Rotation paths and how fast each direction turns (deg/step)
Each turn is a multiple of 5 degrees from 10 to 175, or 0.
Each row of a path follows its step; steps can be skipped.
Path 1:
step 0: [-0.55  0.53 -0.52  0.60  0.06 -1.40 -1.80  0.47 -0.64  1.10 -0.73  0.29
  0.09 -0.77  0.30  2.30  0.77  0.01  0.20 -0.74  0.43  1.86  0.47  0.43
  0.82  1.32 -1.49  1.50 -1.70  0.26 -0.75  0.45  1.25  0.89 -1.31  1.10
  0.90 -0.23  0.70  1.06 -0.72 -0.15  0.64 -0.52 -0.24 -0.55  0.90 -0.62
  1.79 -2.18 -0.06  2.51 -0.61 -0.81  0.07  1.95  0.90  1.81 -0.01]
step 1: [-0.53 -2.02 -0.77  1.31  0.26 -0.58  0.26  1.36  0.63 -0.35  1.02 -1.43
 -0.57 -0.59 -0.78  1.01  1.45 -0.26  1.24  0.70 -0.05  0.29 -1.95 -0.39
 -0.42  0.00 -0.07  0.16  0.43 -0.90  0.68  1.71 -0.69  0.40 -1.51  1.24
 -0.94  0.33 -0.59  0.82  0.36  1.37  0.66 -3.02 -1.04  1.25 -0.13  0.06
  1.09 -2.04 -0.21  1.54  1.82 -1.63 -1.18  0.96 -0.42  0.52  0.04]
step 3: [-2.05  0.33  0.83 -0.34 -1.94  0.05  0.17  0.04 -0.16  0.51  0.65 -1.65
 -0.31 -1.21  1.23  1.15 -1.11  1.01 -0.98 -1.31 -0.94 -0.87 -0.11  1.39
 -0.64  0.08 -1.73  0.29  0.69 -1.93  0.36 -0.49 -1.29  0.42 -0.36  0.52
 -1.18 -0.69 -1.45  0.30 -0.22 -1.77  1.76 -1.68 -1.47  0.18  0.76 -0.26
  1.54 -1.65  0.11  0.47  0.16 -1.23  1.18  0.16 -0.08  0.97 -2.23]
step 4: [ 0.47 -0.20  1.43  2.08 -0.22  0.61 -0.72 -0.61 -0.41  1.01 -0.01  0.02
 -0.01 -0.23  1.08 -0.09 -0.91 -0.46  1.28 -1.15 -0.45 -0.07  1.40 -1.86
 -1.48  2.39  1.03  0.48  0.22 -0.73  0.30  1.57  0.74  2.52 -1.17  0.46
 -0.90 -0.71  0.03 -0.34 -0.48  0.06  0.84 -1.77 -2.32 -0.29  0.90 -0.42
  0.59  0.07 -1.81  1.15 -0.67 -0.33 -0.49 -0.37 -1.14  1.76 -1.41]
step 5: [-0.21  0.08 -0.90  1.53  0.26  0.73 -0.19  0.58  0.94  1.36  0.20 -0.55
  0.42 -0.64 -0.51 -0.06 -0.06 -0.84  0.42 -2.69  0.83  0.69 -0.50 -0.71
 -0.68 -0.35 -0.87  0.27 -2.44  0.56  0.53 -0.02  1.03  1.02 -1.25  0.91
 -0.76  0.56 -1.08  1.85  1.11 -0.53 -0.33 -2.30 -0.53 -1.58  0.33 -0.11
  3.49 -0.76  0.10 -1.19  0.55  0.60  1.11  0.12 -0.22  0.40 -1.64]
step 6: [-1.91 -1.29 -0.71  3.66 -0.88 -1.39 -0.82  1.03  0.05 -0.42  0.80 -0.87
 -0.44  1.17  0.42  0.55  0.31  0.93 -0.02 -0.51  0.66  0.26 -0.03 -0.77
  1.22  0.06 -0.24 -1.15 -1.69  2.51  0.12 -0.12 -0.55  1.58 -0.09 -0.89
 -0.22 -1.41 -0.51 -0.13  0.30  0.02  1.18 -1.32 -1.63  0.78  1.31 -0.60
  0.43 -0.53  0.32  1.94  0.60  0.98 -0.07  0.60  0.07  0.64 -1.53]
step 7: [-1.39  1.66  0.24  0.23  0.82 -0.57 -1.37 -0.15  0.22 -0.19 -0.80 -1.79
 -0.66 -1.53 -0.93 -0.10  1.65  0.84  0.62 -0.45 -0.73  0.66 -0.98  0.07
 -1.29  0.44 -0.67  0.13 -0.16 -0.24 -2.15 -0.16  0.74  1.18 -0.17 -0.42
  1.69  0.09  0.85  0.93  0.82 -0.47 -0.07 -2.02 -0.90  0.65 -0.36 -2.03
  0.84 -1.25 -0.86  1.75  1.08  0.88 -1.06  1.13 -0.06  0.87 -2.66]
step 8: [-0.54  0.35  0.24  1.28 -1.09 -1.21 -0.66  1.55 -0.14 -0.57 -1.08 -1.37
  0.35  0.01  0.62 -1.00 -0.49  0.20  0.42  0.12  0.56  0.04 -2.13 -1.86
 -0.15  1.27 -0.23  0.27 -0.70 -0.59  0.45  0.79 -0.62  0.60 -0.67  2.19
 -0.46 -1.12  0.79  0.46 -2.45 -0.79  0.18 -1.25  0.10 -0.26 -1.55 -1.14
  0.94 -1.89 -0.06  1.51  1.43 -1.55  1.55  1.07  0.82  1.31 -0.53]
step 10: [-0.36 -0.33  1.08  1.46 -1.10 -0.64  0.10  1.51  0.83  1.34 -0.88 -0.83
 -1.37 -1.24  1.37 -0.09  1.07 -0.79 -0.69 -1.64 -1.80 -0.03 -1.64  0.51
 -0.10  0.36  0.23 -0.22  0.60 -0.20  0.99  1.21  0.07  0.81 -0.53 -0.38
 -0.16 -0.60 -0.82  1.64 -0.38 -0.62 -1.26 -2.31 -3.05  0.91  0.80  1.24
  1.11 -1.40  0.79 -0.61 -0.50 -0.88 -0.65  1.61  0.48  0.77  0.14]
step 11: [-1.34  1.20  1.82  1.55 -0.96  0.50 -0.57  0.77  0.99  0.76 -0.59 -0.29
  0.65 -0.22  1.69  1.45 -1.03  0.42 -1.49 -0.70  0.06  0.13  0.78  0.55
 -0.60 -0.57 -0.52 -0.09 -0.77  0.89 -1.27  1.71  0.67  1.63 -1.20  0.26
 -1.86  1.21 -0.63  0.20  0.19  0.39  0.81 -1.29  0.31 -0.25  1.34  0.41
  1.17 -1.31 -2.60  1.81  0.85 -0.64 -0.66  1.00  1.16  1.65 -0.56]
Directions:
[-0.28 -0.17 -0.07  0.03 -0.09 -0.25  0.17 -0.06  0.21 -0.16  0.49 -0.26
 -0.46  0.34 -0.08  0.12  0.01  0.45 -0.27 -0.33 -0.04  0.49 -0.22 -0.48
  0.02 -0.08  0.09 -0.14  0.25  0.59  0.75 -0.27 -0.04 -0.14  0.16 -0.18
  0.23  0.24 -0.05  0.06  0.55  0.15 -0.19 -0.17 -0.01 -0.11 -0.15  0.38
 -0.10  0.24  0.72 -0.39 -0.02  0.11  0.56 -0.50  0.28  0.26  0.01] | 100
[-0.09  0.38  0.63  0.00  0.12 -0.26  0.00  0.47 -0.02  0.04 -0.34  0.00
  0.10  0.21 -0.24  0.21 -0.08  0.38  0.13 -0.13  0.10  0.27 -0.39  0.30
 -0.04  0.13  0.06 -0.25 -0.06 -0.14 -0.01  0.70 -0.13 -0.73 -0.19 -0.26
  0.19 -0.04  0.37  0.42 -0.02  0.04 -0.26  0.14  0.07 -0.09  0.13  0.24
 -0.20 -0.06  0.28  0.22  0.08 -0.41 -0.50  0.26  0.83  0.08  0.61] | 35
[-0.80 -0.02  0.37  0.07  0.50  0.24  0.10 -0.51  0.36 -0.49 -0.01 -0.21
  0.50 -0.39 -0.45  0.06 -0.01  0.14 -0.20 -0.07 -0.15  0.08 -0.03  0.50
 -0.11 -0.39  0.14  0.44  0.15 -0.26 -0.15 -0.11 -0.25 -0.10 -0.17  0.47
 -0.36  0.03  0.04  0.05  0.75  0.19  0.09  0.01  0.46 -0.14 -0.04  0.24
  0.49  0.05 -0.09 -0.15  0.33  0.22 -0.29 -0.11  0.05 -0.04 -0.18] | 175
[ 0.30 -0.42 -0.26  0.34  0.47 -0.24 -0.06  0.37  0.16 -0.07  0.10 -0.31
  0.12 -0.26  0.15 -0.23  0.33 -0.20 -0.18 -0.22  0.21 -0.41 -0.39 -0.30
  0.21  0.30 -0.01 -0.16 -0.35 -0.29 -0.03 -0.04 -0.12  0.28 -0.23 -0.34
 -0.14  0.04 -0.11  0.48  0.37  0.24  0.23  0.27  0.51 -0.22 -0.06  0.47
 -0.02 -0.10  0.12  0.16 -0.80 -0.39 -0.27 -0.44 -0.04 -0.65 -0.14] | 90
[ 0.03 -0.10 -0.26  0.39 -0.49 -0.22 -0.03 -0.29  0.62  0.25 -0.20  0.50
  0.23 -0.07  0.32  0.06  0.25  0.25 -0.07  0.08  0.21  0.09  0.69 -0.15
 -0.14 -0.12 -0.28 -0.20 -0.18  0.29 -0.26  0.27  0.01  0.04 -0.33  0.06
  0.27 -0.08 -0.34  0.42  0.29 -0.14 -0.08  0.21 -0.40 -0.28  0.08 -0.30
  0.37  0.66 -0.28 -0.31  0.18 -0.12 -0.43 -0.60  0.43 -0.17  0.08] | 55
[-0.34 -0.42 -0.05  0.08 -0.14  0.37  0.22  0.20  0.26  0.26  0.06 -0.44
 -0.25  0.42  0.24 -0.60  0.64  0.01  0.19  0.15  0.31  0.07  0.16  0.38
 -0.27 -0.63  0.04 -0.10  0.18  0.60 -0.26  0.19  0.43 -0.38  0.25 -0.24
 -0.03  0.06 -0.27  0.42 -0.01  0.09  0.30  0.07  0.00  0.18  0.00  0.66
  0.06 -0.08 -0.27  0.27 -0.04  0.27 -0.03  0.60 -0.19 -0.12  0.01] | 80
[ 0.41  0.48 -0.21  0.15  0.23  0.24  0.07 -0.07  0.26  0.30 -0.09  0.46
 -0.17 -0.04  0.10 -0.57  0.06 -0.41 -0.30  0.21 -0.34  0.26 -0.63  0.03
 -0.06  0.23  0.28  0.03  0.28 -0.40  0.26  0.39  0.08 -0.06  0.36  0.19
  0.70 -0.26  0.09  0.28  0.85 -0.14 -0.30 -0.03 -0.25 -0.14 -0.03 -0.01
  0.06  0.25 -0.13  0.22 -0.13  0.48 -0.03  0.28 -0.22  0.07 -0.29] | 135
